(in the rows, 128 means zero)
One turn moves each row of this set onto another row. After a few examples, where does it send each row asked below?
tutaz: [132 128 108 139 128 133 139 166  90 102 142 106 113 123 135 118 106 121
 158 141 125 131 166 133 159 116 128 108 110 122 138 112]
dil: [103 121 120 149 117 115 100 135 122 122 132 125 160 134 142  95 101 124
 112 129 113 118 115 120 142 114 123 126 146 142 112 176]
rin: [119 137 138 113 104 106 157 125 158 134 110 115 105 155 118 153 117 134
 121 119 128 135 146 151 103 148 157 113 143 142 145 117]
fid: [152 117 115 134 161 135 136 177 134 139 161 127 113 106 122 132 160 127
 134 129 121 119 117 138 114 102 125 157 118 125 133 105]
kal: [152 128 110 135  98 110 103 133 153 104 129 159 162 140 130 131 122 132
 152 123 119 137 119 122 128 105 155 156 149 161 135 108]
vud: [156 147 130 133 160 117 150 179 110 135 149 139 113 116 124 137 153 123
 117 126 129 122 124 124 123 102  99 148 115 118 143 110]
Dosoz: [159 114 126 136 170 116 143 155 139 139 149 143 119 112 121 137 160 139
 127 136 122 137 111 127 119 101 120 142 120 115 149  91]
kogo: [137 136 118 155 133 139 134 157  86 122 143 113 108 121 129 114 102 136
 159 153 143 126 170 137 149 113 120 114 104 139 125 124]
gug: [127 155 157 115 102 103 152 121 157 123 111 115  99 137 118 144 113 140
 140 120 144 142 147 143 100 134 152 101 129 141 121 122]
bulan: [114 155 143 116 100 106 153 130 156 127 105 125 113 160 118 147 110 124
 124 121 129 131 159 142 120 155 158 118 113 138 140 109]
Resus: [112 119 112 152 116 129  82 127 129 127 149 138 140 143 126 101 103 114
 105 143 131 131 126 119 145 120 122 113 154 135 107 164]
getav: [124 105 123 151 124 134  87 122 120 121 140 137 147 135 116 106 102 117
 119 136 133 127 131 116 155 133 128 131 148 122 111 180]
sorur: [147 138 110 140 108 100  85 121 148 114 122 134 148 142 120 149 126 136
 153 141 125 129 107 113 138 116 156 162 142 161 126 114]
Puv: [142 130 109 120 109 110  84 133 148  90 135 143 144 149 116 135 125 138
 149 129 116 127 118 117 127 128 162 158 140 167 130 111]
gono: [111 144 151 124 126 105 149 113 155 117 118 133 105 156 112 146 122 147
 129 111 139 140 156 147 105 152 161 122 117 146 142 118]
siki: [124 135 129 152 146 141 136 158  97 118 144 102 106 119 123 120  94 115
 137 135 137 110 163 141 151 118 126 109 103 140 139 111]
tade: [111 150 138 132  96 103 152 115 156 119 119 118 100 141 126 147 104 142
 121 121 134 140 152 147 113 150 162 106 130 138 148 114]
Tusil: [119 114 114 170 112 125  84 121 120 137 130 128 137 119 137 107  93 135
 115 141 131 130 122 114 150 122 141 123 148 128 110 167]
Nar: [131 137 144 109 119 115 152 127 164 130 114 111 121 146 122 162 114 153
 128 116 135 136 149 150 108 146 169 108 138 143 138 146]
Gaki: [175 117 128 143 152 133 135 163 127 137 135 128 128 106 127 137 151 138
 128 148 107 144 115 133 122 105 103 146 119 121 149  90]
tefo: [160 122 121 138 159 123 152 173 126 142 150 137 121 113 126 135 147 136
 125 146 128 133 105 137 124 105  95 140 121 110 147 107]
batuk: [159 121 108 125 155 124 141 163 124 133 140 131 121 104 126 117 149 132
 123 121 107 133 111 124 125 108 104 141 109 104 146  89]
Nufi: [122 118 105 149 111 127  84 127 126 119 132 138 148 122 131  99  99 107
 107 155 111 118 123 127 126 110 129 116 148 141 100 151]
nof: [118 123 163  96 145 143 134 112 132 149 111 134 114 125 125 145 129 143
 139 125  95 128 128 126 118 153 106 142 103 126 119 155]
sug: [131 122 158 105 138 115 125 119 138 149 109 119 115 124 122 149 131 154
 125 125  96 131 126 127 119 150 114 145 115  98  97 161]
zev: [125 128 154  89 145 130 142 120 124 154  91 120 120 123 137 145 125 146
 136 123  95 129 109 123 128 145 119 146 119 112 112 144]
Tisom: [105 109 103 153 119 130  91 123 116 138 137 137 146 127 119  99 108 123
 104 125 123 126 121 119 148 120 118 117 139 120 113 170]

kal turns into sug
sorur turns into nof
And these:
tade turns into Dosoz
batuk turns into Tusil
kogo turns into Puv
fid turns into dil
Resus turns into rin
Nufi turns into Nar
bulan turns into Gaki

One turn moves each row of this set onto another row. After a few examples, where does it send each row asked below?
Riku: [123 135 121 131 126 129 118 174  86 116 126 128]
til: [136 108 136 153 121 113 107 145  73 110 123 120]
vak: [122 141 132 154 139 116 121 115 166 114 129 118]
buku: [125 138 131 148 137  89 107 124 169 145 117 132]
kegid: [129 132 130 152 146 108 112 109 168 132 132 119]
rir: [131 113 123 143 144 126 120 105 168 125 139 123]
kefig: [130 122 119 154 136 107 109 112 168 114 128 122]
Pav: [127  98 120 136 151 114 110 107 158 141 136 132]
Ligo: [124 108 132 127 144  98 112 122 155 165 119 149]
Rok: [134 131 147 147 125 140 126 157  80 126 127 109]
nul: [128 144 131 148 134 104 116 120 172 132 125 128]
dof: [151 131 144 125 141 143 124 175  95 129 131 134]
Zir: [153 110 124 132 143 120 111 164  87 106 120 148]
kol: [124 133 135 131 135  98 116 140 164 159 110 149]
tep: [122 121 125 127 133 100 115 122 167 155 124 143]
buto: [117 104 120 132 143 112 120 101 154 125 139 134]
vilo: [125 135 130 134 127 124 115 175  83 115 125 124]
Tareb: [123 112 127 130 145 101 112 110 161 155 129 139]
Neb: [138 128 142 139 154 122 107 172  81 134 122 119]
vego: [147 110 138 136 111 134 129 152  87 107 124 136]
gupav: [120 149 135 156 142  95 108 130 165 124 116 121]
zugin: [126 116 126 131 143 116 121 105 167 143 139 134]
Miset: [162 101 151 143 140 135 120 146  82 123 124 132]
soriz: [131 138 134 165 136 106 108 119 167 133 117 113]
mumed: [127 149 145 149 142 101 114 136 164 152 109 130]
momu: [136 127 142 142 153 120 101 170  81 133 127 116]
zufak: [152 127 142 124 145 141 123 177  92 127 125 135]
pur: [133 110 138 152 123 118 112 147  73 112 121 116]
sovu: [125 120 131 131 140 109 113 129 163 173 119 136]
mek: [122 106 116 122 140 111 114 123 163 152 129 143]
givo: [133 113 129 153 123 115 112 149  72 115 116 121]
niz: [124 133 128 143 133  95 103 136 162 158 108 134]
lokaz: [154 107 132 129 143 118 110 165  87 112 121 146]
boza: [154 128 139 128 147 147 129 171  94 128 125 135]
pob: [137 128 150 150 122 141 122 153  82 129 130 107]
kizif: [124 135 129 133 120 126 113 175  88 116 128 124]
gunis: [121 116 130 150 149 115 118 101 155 119 138 117]
kelop: [128 145 133 151 124 106 112 134 170 144 112 126]
vuf: [163 105 147 152 144 133 120 144  81 126 119 132]
dom: [123 102 133 124 143 117 126 107 155 153 133 143]
Kude: [153 111 141 134 111 137 130 150  91 107 128 137]
Dopo: [148 117 135 139 112 140 135 152  88 111 121 138]
Fuve: [138 124 133 142 159 122 104 167  79 132 123 121]
fiv: [163 103 154 143 143 133 116 148  82 127 126 133]
naba: [122 119 121 140 142 106 113 106 167 127 138 128]
zed: [151 107 131 128 140 117 108 169  90 113 125 147]
butu: [133 130 145 149 128 141 126 153  78 135 124 108]
foz: [130 135 138 139 136 101 114 121 167 161 119 136]

nul turns into tep
lokaz turns into pur
And these:
Ligo turns into gunis
givo turns into Fuve
momu turns into fiv
sovu turns into rir

One turn moves each row of this set onto another row. After a few examples, where does it send each row asked below?
lol: [113 171 129 120 144 142  91 109 124 125 127 127 124]
Mun: [157 129 115 129 101 112  92 145 125 106 134 147 136]
berod: [111 171 131 114 153 144 113 116 128 132 140 120 123]
zamor: [102 108 139  98 103 112 125 104 117 138 103 130 129]
ruged: [ 99 148 124 119 135 157  93 123 106 154 129 128 123]
zos: [106  78 126 122 147 113 115 113 120 139 115 141 135]
gufi: [107 169 130 113 148 147 103 108 121 132 137 126 126]
rasat: [104  81 127 119 152 115 127 119 121 141 125 137 133]
saf: [124 110 139 107 108 102 107 111 123 125  86 131 130]
Runak: [142 122 117 163  97 111 142 129 123 115 109 132 126]
fiva: [132 148 120 126 164 141  99 160 129 131 129 113 121]
Nopu: [121  79 125 129 156 106 116 131 130 126 110 135 134]
notab: [123 172 127 121 159 138 100 126 137 117 133 119 121]
Zof: [126 151 137 102 108 111 130  99 126 116 106 158 126]
Gida: [120 173 126 126 152 137  92 114 129 116 125 125 121]
tamaz: [133 116 113 159 103 137  85 127 116 125 125 133 135]
Tov: [149 152 139 106 131  99 141 122 148 103 113 145 125]
Mafit: [128 152 140  92 127 113 161 111 134 125 131 142 125]
nasob: [103 147 124 110 152 157 116 136 114 155 142 117 124]
Kam: [111 148 122 125 136 148  73 130 112 136 113 130 122]
sor: [124 111 138  95 138 108 160 137 136 133 122 104 125]
zaf: [112  79 127 118 158 114 134 128 125 137 130 130 130]
futu: [124 127 119 109 107 132 141 137 109 138 176 135 135]
mada: [130 149 121 134 151 142  77 147 125 128 110 122 123]
tel: [123  84 128 125 165 105 123 134 133 133 118 128 131]
lodig: [130 117 116 141 131 144 143 149 125 142 167 107 130]
keru: [152 115 113 153 139 131 122 160 135 129 147 109 129]
norad: [122 121 117 151  90 122 159 115 113 131 123 129 128]
fumab: [104 110 141  91 117 115 154 116 122 146 121 115 127]
balo: [142 150 139 104 119 102 127 111 136 106 101 155 126]
sopo: [141 153 141 100 134 105 159 123 143 114 125 141 125]
mam: [132 122 116 122  86 122  91 127 108 119 137 152 136]
zugo: [154 119 113 163 125 129  96 150 132 116 127 121 133]
firo: [128 122 119 158  89 113 142 115 116 123 116 134 128]
navaz: [142 112 138 105 140  97 143 145 142 122 104 104 127]
besas: [109 113 114 137 116 152 129 125 110 150 160 119 131]
govum: [139 123 119 157 108 112 168 137 128 123 128 119 124]
kevud: [119 150 139  93 112 116 149  99 127 125 123 151 127]
Viza: [145 124 117 163 106 110 154 136 128 119 117 124 128]
gok: [141 114 138 114 124  92 116 130 138 114  85 119 129]
kav: [121 172 131 116 162 142 110 123 133 126 138 118 119]
Neba: [128 119 117 152 102 118 168 126 119 131 130 122 127]
mure: [113  80 124 126 151 106 108 120 123 130 107 141 132]
keger: [116 122 118 113  89 131 117 122 102 136 161 148 137]
Sak: [164 127 117 123 122 110 115 164 130 107 149 132 131]
pibev: [118 150 122 119 160 151 118 154 123 144 141 110 121]
Sudi: [147 129 119 113 124 122 139 160 127 124 172 124 133]
muf: [114 113 115 148 100 148 101 114 106 143 143 132 137]

nasob turns into ruged
balo turns into Tov
And these:
kav turns into berod
keru turns into lodig
mam turns into Mun
tel turns into zaf
govum turns into Neba
fumab turns into zamor

